In the data rows, 128 means zero.
Two rows play each game, the first against the second. How much does the first row win by? 15 is about a draw, 30 a big win and 0 a big loss. Wins can go round in a circle: one row can beat a second, the second a third and the third the first. Each row has two weighted sums of its numbers, A and B, taken from their middle values. A row wins by its A times the other's B, less its B times the other's A.
[159 152 110 178 121 177  74 143 121 135 169 144 103 108 100 114 168 145 132 123 139]
[137 108 120 100  82 119 124  99 129 108 124 147 109 136 152 132 132 129 138 145 141] >> 17
[147 135 113 115  80 116  73 111 120 137 114 106  90 130 150 137 114 133 111 124 130]
[130  92 174 109 161 170  97 139 110 133 120 113  88 112 121 154 178 126  94 119  46] >> 25
[133 164 155 137 159  99 126 155 111 129 128 119 142 129  75 137 145 150 104 117  72]
[122 131 150 142 167 108 152 157 141 182 117 141 155 119  59 126 118 130 141 150  92] >> 13
[112 115 110  93 155  95 126 138 156 128 149 133 163 110  63 117 103 174 138 129  90]
[ 79 126 130 114  98  96  96 112 105 123 128 114 106 106 149 108 113 140 123 153 121] >> 15
[ 53 197 121 123 112 159 122 167 150 122 178 115 101 145 128  57 129  99 147 131 121]
[183  79 110 119 152 157 141 105  97  84 161 214 176  65 111 103  88 137 146 157 170] >> 24
[205  66 117 195  97  80  86 109 124 103  97 166 100 111  79 150 116 154  97 147 106]
[ 67 217 164 111 168 148 105 174 119 197 168  50  90 150 107  82 208 116  83  91 128] >> 20
[ 65 133 166  96 154 146 142 141 123  75 125  89 177  73  98 139 147 154  81 149 117]
[130  96 167 106 166 168 166 144 124 171 156 158 174 123 161 133 117 141 158 147 186] >> 18
[149 175 111 115 149 103 150 170 130 165 117 129 160 205  66 115  78 128 160  97 163]
[119 115 175 151 126 156 138 127 108 139 126 130  53 132 121 129 171  76 162 125 125] >> 9
[123 127 135 148 131 154 153 127 152 131 134 120  90 171 108 118 119 135 150 138 116]
[115 101 129 161 112 115 129 136 135  94 132 127 154 136 126 145  98 142 164 166 161] >> 13
[123  93 138 103 158 174 159 107 131 107 135 183 149 118 139 127  63 124 175 144 178]
[ 86 169  85 148  95 119  62 148 119 138 178 143 108 133 163 101 134 122 125 135 181] >> 8
[118 104 123 137 140 114 122 137 116 120 123 113 152 139 130 143 112 120 135 113 118]
[224  39 178 138 139  52 139 119 110 161  61 126 167 131  80 195 152 126  53 144  24] >> 12
[128  95  63  94  88 116 115 126 145  97 140 111 163  96 140 140 159 167  70 110 115]
[126 107 170 140 156 153 133 130 129 167 105 109  92 122 104 119 151 116 136 132 165] >> 26
[151 126  78 120  91  99 145 109 129  62 145 153 126  55 131 148  32 164 125 141 173]
[145 163 130 153 142 134 131 133 139 142 111 137 104 129 119 121 144 110 112 125 120] >> 12
[123 120 186 139 200 130 135 159 140 140 102  99 156 159 141 134 153 130  91 120  84]
[141 123 106 176 159 176  96 116 126 148 193 120 105 103 111 119 149 137 117 151 157] >> 17
[127 125 128  92 169 170 130 106 119 127 153 164 141 126 128 107 102 124 155 131 131]
[118 162  75 122 107 145 135 108 144  82 125 140 164 133 123 146 101 137 102 121 129] >> 19
[125 106 133  90 139 152 151 140 123 104 153 124 189  85  97 116 129 133 100 132 172]
[134 100 160 140 142 134 134 118  99  51 180 115 177  78  96 109 131 155 141 106 155] >> 20
[104 152  67 154 110 156 113 151 135 106 194 147  78 101 148  96  82 118 130 125 176]
[153 131 120 154 135 126 119 157 139 128 135 131 137 117  92 145 135 150 139 114 115] >> 14
[133 122 153 111 152 105 113 123 141 130 167 145 133 126 108 141 138 142 158 132 125]
[116 147 134  66  82  79 143 138 140 110 104 106 179 106 189 144  99 130 148 148 136] >> 14
[136 192  69 132 126 102 176 154 134 107 154 152 146 154 207 136  72 121 135 115 146]
[167 101 133 135 147 106 129 132 122 110  88 170 130 116  91 161 124 156 122 199 129] >> 9
[164 106  87 140  87 122 136  79 133 109 150 152 128 124 129 136  94  89 122 124 169]
[118 143 194 135 129 179 131  85 114 122 139 114  95  99 101 129 191 106 137 138  85] >> 19
[ 82 162 162 167 128  76 139 136 153 175  90  60 108 164  70 119 133 137  94 132 121]
[ 65 177 149  95 180 158 142 140 134 140 114  85 144 110 148  74 153  98 139  98 164] >> 10
[ 87 127 124  70 166 196 130 159 129 101 174 100 113  95  89  89 110 118 177  97 151]
[ 99 129 156 137 111 104 120 170 135 232 126 109 145 245 147  75 180 140  84 102 149] >> 18
[122 120 123 115 142 124 134 142 128 153 132 140 125 108 120 133 153 124 129 129 107]
[151 122  91 141  75 170 127  82 116  78 153 113 175 120 161 157 134 110 129 144  93] >> 8
[128 124 144 136  82  97 101  99 149 115 127 138 123 109 131 147 128 143 107 140 136]
[145 100 125 126 110 149 122 144 135 123 171 151 143 133 134  91 119 151 122 103  90] >> 17
[ 39 223 127 141 130 153 120 168 143 145 148  76  73 135 131  79 157 116 124  97 135]
[134  67 116 154  79 148 100  61 115  70 173 106 104  50 143 154 198 128  81 139  47] >> 12
[102 154 121 139  96 121 113 160 141 179 125  94  93 139 112 136 161 156  81 120 106]
[138 123 103 113  79 137 129 125 123  86 109 145  95 113 112 133 124 113 118 150 129] >> 18
[ 85  79 173 138 147 191 159 152 138 108 171 105 127  99 142 102 145 147  99 131 141]
[109  77 165 119 131 150 121 128 108  95 147 118 174  79 137 120 131 177 118 145  99] >> 14
[144 157  79 207 106 137 101 124  81  96 134 144 142  85 138 150 135 132 104 134 155]
[134 128 118 139 148 102 102  94 129  85 136 106 150 104 120 156 122 111 137 139 165] >> 18
[150 156 111 193 120 144  93 146 135 145 176 108 117 145 136 147 148  96 130 128 113]
[132  88  78  96  23  94  95 106 183  75 123 137 107 157 195 114 112 117 114 155 156] >> 21
[138  90 130 141 130 157 115 139 113 131 160 166 156 144 167 163 120 133 166 124 133]
[115 148 139 125 128 132 141 116 129 126 157 136 138 133 145 124 139 124 113 117 101] >> 14
[157 117 139 130 132 138 116 119 130 146 122 118 142 138 126 122 116 141 135 102 139]
[107 159 108 143 133 129 140  95  85  93 128 169 126 138 151 154 159 106 148 131 161] >> 6
[149 135 122 214  92  30  99 145 140 190  84 119 102 176 138 159 167 179  34 133 108]
[154 106 160  87 148 128 115 162 120 179 104 132 123 159 113 117 146 143 116 131 118] >> 22
[171  68 166 104 164 145 142 123 132  99 128 133 190 117 148 172 130 138  90 127  93]
[126 214 102 122  93  44 126 110  95 152  80 103  62 151 108 138 139 100 115 120  84] >> 5
[122 118 151  80 150 168 124 138 139  86 173 154 120 147 122 119 127 118 108 125 152]
[ 85  91 194 105 184 120 130 119 115 160  64  64 135 130  64 143 168 117  80 112  56] >> 19
[ 55 186 178  15 180 193 173 153 139 138 175  68 153 115 144  79 139  64 117  85  94]
[138 129 148 141 127 165 132 142 134 130 130 126  99 131 124  93 166 116 150 104 133] >> 23
[ 86 149 107 121  82 126 107  94 132 101 118 113  95 117 150 110 158 141  66 115 132]
[155 128  80 156 126 154 112 102 116 140 200 155 124 137 136 136 115 130 119 134 131] >> 16
[ 76 170 171  87 126 172 138 148 146 146  82 111 128 163 171 116 158 116  82 136  74]
[132 182 121 193 116 135 133 140 100 183 108  89  91 142 106 172 160 144  97 103 125] >> 13
[146 137 103 145 117 135 125 113 153  93 128 133 135 175 189 151 113 108 102 109 111]
[150  85  92 100  90 158 117 103 106  75 160 133 141  61 131 165 164 133  77 132 109] >> 23
[115  59 198 100 139 223 144 191 146 151 206 103 169 132 117  57 181 205 101 158 173]
[156 103 125 117 124 147 133 163 145 137 116 132 132 152 159 132 138 113 108 131 179] >> 18
[125 107 125 127  99 111 105 108 131 119 150 149 117 101 131 135 163 130  73 149  81]
[119 106 103 148 161 115  95 136  84 109 114 118 125 130 106 133 129 136 129 118 120] >> 12
[130 143 141 154 130 142 120 125 104 140 150 139  93 130 137 140 126  94 122 141  99]
[155 128 104 119 113  64 108  75 128  92  94 165 129 124 130 170 100  94 125 126 115] >> 11
[117 113 130 125 143 129 135 124 130 132  96 124 182  92 179 106  89 149  46 149 175]
[195  89  64 188  97 126  94 110  85  99 196 160 136  78 156 145  94 181 120 152 160] >> 23
[112 146 108 148 137  85 148 130 133  81 132 131 156 118 148 133  99 152 119 126 123]
[ 66 154 127 114  84 111 149 125 105 106  85  85  73 110  81 167 146 156 120 144  78] >> 16
[157  55 136 144 161 144 135 159  93 138 114 131 154  90  71 123 103 123 155 148 159]
[120  85 142 137 150  62 152 144 134 124  80 132 157  99 128 120 103 133 146 111 144] >> 21
[130 135 124  75 122 108 118  99 169 102 128 120 137  72 113 162 136 129  97 148  83]
[128 102 151 149 137 106 136 157 140 139 106 135 107 145 119 122 146 118 150 125 160] >> 25
[174  93 199  85 207 124 189 121 140 158  55 107 150 107  69 145 133 134  78 157  10]
[ 84 103 162  68 176 165 133 119 140 127 105 135 105 156  65 119 166 138  87  91 107] >> 22
[ 53 209 105 100 134 158 155 148 112 135 167 107 102 156 130  54 114  89 124  95 146]
[126 109 199 101 164 111  87 177 135 106  95  99 142 114  43 120 175 165 122 138  71] >> 17
[ 96 137 171  75 107 131 121 137 132 166  73  91 151 153 134 141 120  85 141 144 103]
[ 57 161 198  44 170 114 160 157 187 166  31  69 135 205 121 112 152 102  82 112  48] >> 12
[116 101 149 131 116 114 120 146 119 128 136 115 125 130 137 134 134 125 123 116 135]
[123 101 111 132 172 172 130 132 166  94 165 182 144 115 178 127  97 114 173 115 155] >> 12
[114 192 141 125 116 103 131 126 108 150 144 125 158  92 141 107 134 154 115  85 108]
[102 152 132 135 102 126 140 162 118 200 124  49 116 172 128 126 164 129  90 117 106] >> 23
[141 102 105 139 160 133 121 138 133 138 170 173 131 109 157 105 126 111 142 142 128]
[120 145 132 117 141 136 124 166 154 123 125 115 140 132 100 116 130 195 116  99 114] >> 9
[104 160 140 126 142 168 147 112 113 152  94 128 115 141 127 119 139 107 128 127 135]
[173 152 136 138 149 186 136 172 160 180 145 124 141 183 183  89 152 133 155  90 138] >> 17
[203 128  79 102 161 153 150 122 114 134 174 190 148 120  93 124 111 146 157 101 140]
[ 79 124 149  73 132  88 173 128 163 130  64  85 163 105 164 125  75 119  76 111 142] >> 17
[140  88 135 152 147 102 116 161 109 103 111 131 101 162  82 105 141 122 100 122  70]
[176 133 127 133 141 161 136 145 137 141 178 161 145 122  98 104 111 141 156 127 106] >> 13
[152 132 110  98 145 141 133 144 139 167 186 148 129 161 127  98 121 111 166 119 138]
[161 147  94 123 137  77 126 101 111 161  87 136 100 130 133 159 108 108 121 144 140] >> 7
[125 149 115 197 106  77 105 130  81 183 112 135  88 176 102 162 142 166  94 111 138]
[142 110 116 142  69 106 126 132 137 140  72 104  91 141 136 150 145 151 101 127 114] >> 9
[105 132 135 143 143 178 138 125 131 114 149 141 102 161 110 119 138 116 152 121 116]
[146 102 114 122 120 128 111  80 135 129 171 151 116 105 145 103 138 133 136 122 157] >> 13
[163  42 145 112 193 185 156 124 135  25 207 128 209  21 165 127  89 159 103 147 146]
[167 143 105  95 131 134 111 154 118  77 127 107 134  92  84 123 150 175  90 102  74] >> 12
[131 172 132 146  89  65 107 128 128 159  70  46 115 134  54 128 179 174  30  88  83]
[132 137  92 142 133 151 115 116 160  83 160 130 140 112 112 154 144 176  80 157 104] >> 19
[ 74 126 122 128 131  87 146  91  91 102 129 121 123  44 130 163 115 119  92 138 129]
[111 111 109 110 151 139 125 136 153 113  91 131 110 136 135 139 129 102 123 163 140] >> 4
[153 130  12 129  34 110 158  91  98  82 118 154 167 156 216 167  91 103  98 120 147]
[146  94  90 129 136 124 149 105 142  74 144 154 156  81 151  94 103 139 232 133 177] >> 17
[133 109 103 120  71 127 107 118 161 111 116 117 142 158 188 124 134 136 120 158 168]
[127 101 158 103 131 139 132 161 157 154 172 154 161 178  99  82 145 114 111 112 139] >> 17
[115 108  93 118 147 102 127 115 139 140 104 125 137 122 119 100 110 134 140 100 123]
[120 130 122 151 119 111 108 113 108 110 142 118 145 148 159 156 147 126 131 134 114] >> 14
[ 69 246 125 148 116 179 106 169 121 187 163  42  73 176  92 124 174  93 133  94 128]
[119 118 172 126 227 203 171 134  72 142 186 187 222  60 118 128  85 115 195 128 170] >> 8
[128 116 130 105 148  98 149 144 136 134  98 118 143 141 128 134 109 116 102 106 104]
[157 125 161 138 179 124 137 133 121 184  99  95 156 171  79 160 184 155 108  95  96] >> 10
[132 143 152 100 119 159 116 140 144 139 113 126 124 143 136 132 138 112 148 125 128]
[137 115 109 139 107 164 136 132 143 113 121 115 132 110 113 145 128 106  97 107 151] >> 17
[100 154 148 122 131 148 140 115 142  88 184 155 127 138 112 127  88  97 161 155 121]
[126 153 161 126 172 122 170 137  97 143 133 136 153 102  93 117 140 134 141 146 150] >> 8
[124  81 120 115 140 119 125 111 118 115 138 146 168  71 105 162 115 139 119 162 103]
[120 157 178 155 177 146 157 144  84 144 128 103 176  89  84 124 123 139 150 133 123] >> 18
[122 117 176 158 171 160 142 125 107 182 129 116  86 146 128 113 122  88 195 133 171]
[113 143 148 130 142  95 111 158 127 157 131 104 109 123 116 173 150 155 115 113  81] >> 22
[108 149 135 133 109 108 108 141 131 161 119 106 111 149 168 123 141 129  78 129 120]
[126 123 120 141 102 131 107 130 129 167 159 128 102 169 119 144 151 114 141 149 101] >> 15
[134 127 120 124 141 120 138 166 117 159 143 144 105 142 120  94  91 117 145 100 121]
[108 110 140  98 165  91  92 156 141 119 114 110 140 145  93  99 135 149 158 129 141] >> 17
[119 135 145 142 130  98 142 164 108 185  94  87 127 203 105 167 181 118  32  96  73]
[140  97 113  87 104 190 152  86 163  92 122 136 144 119 201  90  95  98 191 143 139] >> 20
[ 64 147 115 127 100  81 119  89  84 134  77  89  74 100  79 161 118 162 110 116  87]
[155  76 106 155 167 181 128 134 121 136 165 217 195 165 143  89 100  95 174 138 137] >> 13
[ 91  90 176 133 108 161 155 132 103  41 140  86 183  18 149 138 132 175  90 132  81]
[123 129 110 103 143 118 133 149 126 138 128 138 152 111 104 112 130 167 161 129 132] >> 14
[113 144 226 137 173 154 110 120 127 131 106 130  66 103  73 108 183 103 175 164  88]
[103 108 153 101 144 128 119 145 117  69 173 108 167  61 122 112 136 156 130 156  94] >> 14
[141 130 178 109 136 179 151 149 117 126 165 123 173 105 177 119 148 130 135 159 142]
[154 132 118 123 120 103 136 137 116 115 145 134 110 159 136 147 124 157 116 160 149] >> 17
[101 175 126 171 130 127 130 132 120 138  98 119  83 166 165 120 111 101 190  93 167]
[131 145 168 134 199 130 124 168 131 127 162 126 187 109  88 103 111 129 132 122 162] >> 15
[151 115 189 119 216 223 149 127 108  78 150 172 167 120  95  96  94 126 176  93 189]
[134 142 135 157 105 117 104 120 113 127  76 111  67 155 123 112 170 129 122 126 149] >> 2
[165 146  85 175  87  85  74 123  79 148 111 140  85 151 205 158 115 151 139 157 148]
[116 128 152 131 132 167 112 113 106 169 143 141  99 129 105 160 173  97 141 152 109] >> 14
[167 106 171 153 160 167 163 148 102 152 173 147 158  67 148 120  94 140 166  88 169]
[115 134 137 123 119 157 127 133 110 147 122 137 121 133 161  91 115 144 118 126 118] >> 16
[116 134 141  98 136 114 137 124 148 139 102 112 145 126 174 125 154 133  56 102  86]
[118 143 131 121 144 137 120 129 154 139 137 108  99 165 115 106 136 127 137 117 156] >> 13
[224  55 110 132 145  85 126 106 155 107  79 208 170  84 154 189  70 148 162 160 104]
[163 142 128 117 122 126 133 135 153 190 132 125 113 226 127 123 160  99 180 105 171] >> 17
[147 118 139 126 143 123 135 157 107 131 128  96 141 140 135 148 131 109 117 139 144]
[180  37 121 141 131 124 127 126 160 117 137 151 145 101 125 143 121 154 111 150 168] >> 16
[137  83 103 115 107 133 121 136 149 138 125 132 134 139 119 135  95 104 140 122 120]
[140 134  82  90 123 140 116  97 146  71 134 115 168 141 120 143 132 156  85 155 150] >> 7
[103 115  89  70 112  76 165 114 135  79 125 162 187  77 181 134  42 173 154 159 163]
[150 126 177 174 193 118 142 154 121 186 125 138 128 164 112 112 133 109 170 106 143] >> 18
[131 125 115 132 150 116 128  91 133  97 102 122 102  71 142 172  97 121 130 134 119]
[131 124 146 149 131 116 133 155 150 172 117 102 104 155 161 139 177 110 118 118 147] >> 17
[ 87 177 128 116 116  69 122  87  85 121  81  83 123  52 134 141 128 145 109 156 113]
[125 147 157 110 104 193 136 133 140 153 126 150 148 153 180 137 113 125 138 131 176] >> 14
[166 123  79 109  93 163 130 101 114  98 169 166 130 112 176 171 121 150 163 135 154]
[118 165 121 109 118 109 138  94 118 114 114 116 111 139 111 121  97 120 146 122 113] >> 8
[ 86 149 154 124 170 134 164 129 121 169 117  94 127 151 111 120 171 121 115  97 138]
[136 147  88 141 124  87 116 132 134 118 177 132  84 140 134 134 137 161 136 130 157] >> 15
[139 155  96 122 136  69 114 101 138 133 103 159 116 163 153 141 127 121 156 104 105]
[144 118 109 122  97  73 112 125 136  84 151 115 129 100  92 111 180 209  71 105  50] >> 18
[150 101 129 135  79 135  99  94 123  67 151 100 133 114 139 130 163 127 135 170  70]
[118 136 122 170 138 118 145 113 104 134 127 147 119 171 172 150  92  91 163 127 158] >> 9
[ 88 122 179  78 116 114 181 134 167 104 119  99  93 166  90 112 135 132 109  78 128]
[111 147  89 126  53  94  98 125 118 134  90  91  79 137 173 143 147 146 103 120  89] >> 20
[120 180 126 140 134 124 139 131 138 156 107 120 121 129 149 118 147 111 106 102 152]
[104 191 145 131  80  90 124 118  90 101  88  66  88  87 152 154 138 137  51 133 104] >> 23
[119  95 127 158  94 152 125  91 114 111 114 134 126 131 137 155 161 124 123 157 113]
[135 139 120 139 124 115  97 119 128 124 117  96  88 151 103 126 150 148  89 127 123] >> 17
[162 109 162 117 185 170 131 130  96 119 139 152 122  92  85 126 137 134 111 102 137]
[131 104  90 144  74  79  98 116 169  84 112 113 105 170 193 127 140 106 128 137 103] >> 17
[115 128 103 157 133 109 161 102 107 112 160 162 116 167 199 173 101  72 160 124 189]
[111 122 170 164 143 164 165 136 114 161 131 152  98 165 152 152 141  78 140 108 188] >> 9
[141 108 118 161 112 150 117 102 131 102 132 137 123 119 123 122 108  92 107 115 142]
[132 144 123 146 100 135 144 110 111 111 145 150 136 145 175 126 140 119 117 164 141] >> 20
[ 77 117 163 110 125 134 133 144 159 170 148 117  76 151 101  68 149 144 146 151 117]
[126 125 131 135 108 141 123 122 128 106 129 118 114 104 137 149 178 133  96 156 152] >> 17
[ 88 177  49 177  45 105  96 103 105 121 201 133  83 132 173 106 128 145 185 139 188]
[134 138 108 144 159 164 138 115 127 158 161 143 114 149 163 127 116 116 173 124 142] >> 19
[ 99 150 137 151 140 122 101 137 136 135 122 113 129 121 135 143 112 137 146 127 127]
[129 132 195 153 154 161 134 100 112 174 115 130  72 135 144 156 141  80 188 136 125] >> 17
[139 122 130 105 143 122 129 111 116 124 164 145 118  99 120 138 122 110 136 148 110]
[122 149 113 143  55 114 150  95 116 123 149 160 142 177 159 132 112 122  97  99 194] >> 2
[ 95 117 171  97 133  87 139 133 162 166 108 121 107 154 110 131 154 147 137 131 130]
[144  87 120 129  55 136 130 123 122 149  99 130 134 129 190 135 105 104 153 141 160] >> 11
[143 160  71 185  93 132 128 127 106 101 156 115  93 148 145 115 120 148 152 144 137]
[108  86 161 112 173 149 154 126 126  88 170 147 181  48  97 128 132 164  98 149 131] >> 14
[ 57 152 185 106 124 137 163 174 141  98 112  75 134  98 129 111 170 155  80 145 101]
[115 127 128 122 110 131 119 121 154 118 136 131  70 130 158 120 130 105 118 138 124] >> 14
[152 114 112 142 120  96 135 144 111 177 134 120 127 113 129 118 126 158 149 121  80]
[142  86 169 109 125 123 112 131 107 151  79  94 134 139  98 148 154 129  70 124  99] >> 13
[126 107 112 143 118 134 110 127 110 138 153 115 139  81 125 125  86 151 121 153 130]
[171 142  99 137 145  84 134  93 111 108 125 147 123 130 119 146 111  89 144 129 138] >> 14
[150 157  69 134  92 135 169 121 134 108 138 151 153 117 188 146  97 135 111 102 123]
[134 140 154 132 123 174 120 136 117 164 137 133 130 136 119 119 127 121 119 133 104] >> 13
[145 150 128  70 150 145 121 139 135 143 118 126 164 134 109 118 114 148 123 139 148]
[123 119 100 108 142 118 128 107 124  97 116 155 124 125 183 106 135  99 110 130  92] >> 19
[130 172 131 149 133 140 151 105 137 138 124  99 137 128 125 100 158 118 149 136 117]
[132  89 115 111  83 144 142 124 157  94 127 135 142 123 178 127  83 102 151 142 131] >> 15
[145  54 106  84 125 168 152 102 165  48 175 186 169 112 219 126  70  74 182 166 181]
[129 106 132 156  82 175 151  89 107 113 131 159  96 174 165 195 133  42 176 163 141] >> 20
[137 102  98  94 100 156 139 108 130  97 164 150 159 117 149 104 109 140 152 174  98]
[153 136 123 151 100 127 121 126 139 134 112  95 111 113 149 146 126 129 145 123  99] >> 14
[114  77  75  91  44 133 107  77 192  60 147 151 102 154 222  99 113  94 122 152 155]
[127 105  97 108 156 126 142 132 141 123 160 149 136 101 139 110 109 126 106 153 157] >> 14
[128 175 151 159 103  87 110 166 112 174 120  87 102 140 117 141 167 156  92 118  83]
[ 89 170 124 109 113  78 129 134 129 135  76  92 103 161 128 154 135 139  82 126  95] >> 17
[ 98 113 147  81 130  81 142 131 130 118  75 116 146 120 164 164  82 137 121 118 131]
[135 145 111 201  98 149 112 139 116 154  77 140  91 170  85 142 157 138 117 123 130] >> 12
[140  76  99 126  90 102 124 140 130 123 110 150 129 126 122 158 107 137 133 136 154]
[166  93  93 119 140 139 127 104  96 101 145 155 152 142 158 153 109 106 143 121 140] >> 12
[150 105 104 118 118 151 126 119 112 146 118 123  96 124 153 141 171 133  96 129 110]
[157 135  79 152 138  56 123  77  84  96  61 131  80 101 105 168  91  95 139 129  98] >> 10
[151 150 111 136 105 157 123 120 142  94 106 140 119 140 151 127 135 117 119 145 126]
[150 141  94 149 105 145 146 122 133 155 138 173  92 158 123 135  93  72 181 115 138] >> 15
[145 140 131 129 139 127 129 168 146 143 135 127 143 148  99  89 119 154 127 101 163]
[110 110 128 105 157 162 130 132 143 106 105 157 143 143 140 112 103  91 128 135 136] >> 13
[121  96 156 155 156 127  95 136 121 111  94 115 114 111 122 148 175 117 126 123 105]
[143 140 108 133 122 101 158 134 142 117 133 116 136 110 134 134 123 135 143 153 106] >> 10
[ 85 182 106 134 110 155 124 164 128 154 139  81 105 169 117  65 137 100 136  93 159]
[111 117 117  79 103 113 131 124 180 117 108 121 147 122 117 164  88 128 112 124 104] >> 12
[143 135 186 139 214 190 187 157  89 167 166 154 153 109  89 140  69 153 198 126 152]
[132 173  52 130  86 116 135 113 118  82 154 139 172 132 186 150 101 104 108 141 165] >> 12
[164  49 180  73 164 155 148 114 172  94 115 170 183  85 125 144  91 121 122 133  83]
[152 126 131 170 106 113  95 125  95 170 121  87 125 152 110 123 141 156 126 142 119] >> 11
[134 119 108 119 109  92 164 106 139 110 107 136 173  91 102 109  43 174 130 179 194]
[120 166  81 172 112 112 125 123 133 110 180 108  95  99 121  79 123 126 162 115 170] >> 11
[ 88 185 108  78 135 172 109 139 137 148 181 141 118 109 135  69  94 109 219 126 170]
[146  95  94 104 119 121 113 162 163 132 134 111 184 124  94  85  89 163  86 108  95] >> 16
[166 103 101 154 143 176 135 127 113  94 163 159 120 140 125 144 127 140 159 116 138]
[135 138 130 134 144  79 113 140 107 113 146 136 116 138 131 122 113 150 138 113 135] >> 6
[126 142 118 206 121 143  93 130 129 130 158 147 103 141 119 117 166 141 126 124 137]
[ 70  61 155 146 109 133 135 123 120  77  94  81 114  61 116 125 123 166  79 157 153] >> 8
[ 93 154 121 117 150 177 152 115 144  95 106 121 137 101 132 105 133 135 171 118 136]
[114 151 154 148 148  99 148 155 104 186 155 136 147 100  90 137 113 150 132 140 120] >> 18
[129 125 153 114 144 135 108 125 139 143  89 113 108 147 100 107 130 144 149 131 154]
[176  90 153 109 137 138 138 102 142 133 102 133 177 108 138 156 119 144 124 140 102] >> 17
[127 107 155 148 183 143 111 135  96 147 130 127 174 117 103 112 107 129 142 123 167]
[126  75  91 116  86 145 140 126 164  67 121 120 150 145 210 141 144 121 162 131 161] >> 3
[132 126 159 167 201 132 164 144 107 145 175 154 116 108  90 109  94 138 162 112 170]
[188  96 152 165 145  58 138 124  95 133 121 148  97 148 164 171 147 123  77 147  60] >> 23
